In the rows, 128 means zero.
The rows of Y fall into 3 groups, which share some directions, and each row is roughly a mix of its group's hidden directions.
Y (98 x 13):
[[147 122 162 111 129  87 168 136 110 144 142 145 183]
 [152 120 132 102 134  69 121  92 106 144 158 126 166]
 [124 136  85 123 120 143  70 105  98 157 111 163 130]
 [ 90 172 127 138 122 130 104  83  89 142 128  98 103]
 [167  76 120 133 151 130 155 162 165 127 141 157 142]
 [133 166 147 101 123  97 101  86  90 163 142 143 143]
 [167  74 120 121 164 110 134 149 168 120 144 151 143]
 [137 103 101 177 144 182 155 142 146 137 135 135  97]
 [124 112 144 143 178 139 178 144 158 103 136  98 153]
 [110 144 134 158 140  96 165 145 179 107 148 123 167]
 [151 139 113 116 122  90 126  77  79 164 136 141 110]
 [110 148 112 147  85 146 103 139  91 149 118 177 103]
 [123 115 113 182 167 172 129 130 161 119 134 111  96]
 [121 168 158 102  64 113 112 127  99 123 110 111 134]
 [138 161 166 107 158 104 127  82 107 171 137 138 133]
 [162  82 124 136 146 136 163 169 167 125 135 155 147]
 [124  88 149 110 184 113 164 107 130 114 131 103 160]
 [117 101 117 149 115 141 158 176 157  77 135  99 136]
 [160  85 130 147 142 144 159 175 173 125 133 145 136]
 [111 171 132 161 108 132 106  91 112 141 139  71 117]
 [123 147 113 125  80 149 149 150  83 118 115 177 110]
 [127 168 144 118  66 117 134 117 105 119 118 104 172]
 [126  54 102 148 109 136 150 127 116 116 130 163 145]
 [142 158 172  85 131  85 121  95 116 153 140 136 149]
 [144 124 164 117 179  99 131 132 178 134 135  97 152]
 [141 103 143 115 185 100 132 111 161 112 126  90 159]
 [120 158 113 144  76 147 107 149 103 146 120 175 101]
 [150  86 141 111 197 119 132 118 151 119 105 115 144]
 [103 128 130 153 138 179 159 176 148 134 104 145  99]
 [105 108 106 144 175 168 135 150 148 132 117 155  82]
 [100 173 133 135 109 125 102  82  89 136 130  92 112]
 [129  88  89 162 131 136 169 157 157  95 121 114 114]
 [159 123 154 108 124  67 129 113 118 144 157 117 173]
 [132 134 112 103  85 140  71 117  84 145 118 146 109]
 [123 106 117 155 159 169 145 170 177 112 115 140 113]
 [133  94 145 106 192 114 119 100 154 136 135  90 123]
 [140 146 103 156  61 141 136 161 124 111 120 162 138]
 [138 100 149  90 192 134 161 110 127 117 120  99 126]
 [148 105 147 110 171 116 165 124 162 105 133  86 158]
 [120 124 135 136 179 125  74  98 148 160 123  94 119]
 [132 168 152 106 141  93 113  84 102 164 145 141 153]
 [157 111 115  93 123  78 118  90  98 145 156 139 152]
 [136 145 108 149  66 147 151 160 111 108 117 166 139]
 [114 119 107 160 146 172 119 132 135 144 127 127  58]
 [119 102 114 156 175 163 133 149 153 136 129 144  76]
 [142 107 133  94 112 173  86 129 100 139  98 134  88]
 [169 120 133 115  99  93 133  90  99 115 150 125 176]
 [144 109  60 129 149 107 120  99 131 146 105 163 139]
 [164 138 143 131  58 125 139 114 104 109 131 112 163]
 [113 121  98 122  93 171  66 148 111 120 112 141 129]
 [124 150 110 148  56 128 125 157 119 129 139 170 120]
 [102 131 139 171 176 165 128 143 163 103 118 111 105]
 [126 138 115 117 102 154  77 109  70 152 124 139 106]
 [145 152 117 147  83 168 174 154 120 100 116 122 151]
 [142 151 151 106 167 106 131  77  93 167 139 131 140]
 [135 160 154 119 166  96 141  80 107 165 146 132 147]
 [119  99 117 162 118 176 145 166 135 101 119 107  87]
 [133 129 117 146 149  73 183 118 151 117 151 119 159]
 [103 129 120 149  78 114  93 126 136 163 175 138 102]
 [113 121 114 180 118 118 178 158 157  96 146 108 122]
 [110 120  97 150 143 178 114 134 139 127 115 136  64]
 [131 166 159 105 145  96 122  87  97 157 152 129 159]
 [110 128 112 137  71 122 111 141 105 146 146 182  99]
 [162  83 133 120 140 126 153 177 167 121 128 160 144]
 [128 155 135 152 148  90  67 128 166 144 118 120 152]
 [122 154 110 152  62 152 124 153 106 137 129 165 112]
 [159  94 135 131 139 128 125 176 192 106 125 128 137]
 [138 121 101 127  94 153 181 133  98  79 116 131 145]
 [143  82 133 106 180 114 125 103 162 123 139  88 125]
 [137 154 161 101 164 125 113  82  94 171 131 136 135]
 [127  94 161  93 188 103 138 113 148 143 147 112 119]
 [134 117 144 112 189 113 135 102 147 112 123  76 153]
 [125 120 120 114  78 166  79 144  92 123 117 128  97]
 [117  98 101 152 123 149 141 173 180  92 111 127 130]
 [128  94 110 133  84 157 180 141  99 110 135 158 130]
 [130 152 161  88  84  89 105 110  88 124 122 121 135]
 [143  91 128 129 158 140 149 176 177 107 119 155 142]
 [121 100 115 125  78 154 115 178 137  83 123 111 119]
 [134  92 100 153 176 159 116 132 165 111 132 137  91]
 [156 131 134  93  77  97 132 111  97 114 129 138 174]
 [131 164 153  99 143 116  94  87  98 171 131 147 144]
 [100 107 157 141 185 108 106 103 138 164 136 111 153]
 [152 142 125 102  68  99 109  94  92 128 136 116 149]
 [132 122 150 151 167 110 196 130 158 117 142 105 129]
 [126 114 127 126 172 103 120  93 149 107 132  71 160]
 [ 97 174 133 128 111 121 107  81  81 137 127 101 117]
 [128 149  95 153  84 182 127 131  91 121 102 135 117]
 [107 143 119 153 144 100  54 102 136 150 123 116 135]
 [150  97 124 111 183 126 123 101 156 110 118  78 133]
 [ 98 134  93 142  95 155  99  96  83 138 135 121  96]
 [132 136 124  98  85 141  67 122 100 147 112 153 107]
 [138 105 148 112 189 114 132 106 159 126 132  80 143]
 [103 138 147 169 167 141 163 150 176 115 136 116 148]
 [149 118 168 108 180 114 152 136 173 131 135  98 144]
 [138 104 135 113 186  97 114 102 158 115 126  87 147]
 [147  86  89  90 105 150  89 136 114 117  96 140 117]
 [114 166 134 138 109 114 108  73  84 141 142  92 123]
 [158  85 126 119 151 123 139 168 178 105 126 151 152]]
One row of each group comes first, with its name. Which group is each row after those in?
[112 139 127 186 166 121 179 130 163 130 140 122 129] -> K
[170  80 120 133 135 136 151 167 171 115 133 151 146] -> M
[117 105 145 113 180  73  93 108 149 143 137 127 134] -> A

[ 94 155 107 137  66 111 123 125  90 123 152 152 121] -> A
[123 104 108 110 174 135 128  80 103  99 108  87 133] -> A
[102 141 129 163 117 111 158 161 159  92 158 107 164] -> K
[100 168 124 155 116 143 125  79  82 143 135 100 112] -> M
[136 125 144  70 124  66  92 124 119 143 134 135 131] -> M
[121 125 103 152  77 167 146 143  88 124 113 167 126] -> A
[124  91 101 147 102 148 141 175 161  87 114 118 110] -> K
[121 106  98 161 183 152 122 138 176 134 138 120 104] -> M
[ 99 119 127 140 185 145 122 113 109 138 130 147  67] -> M
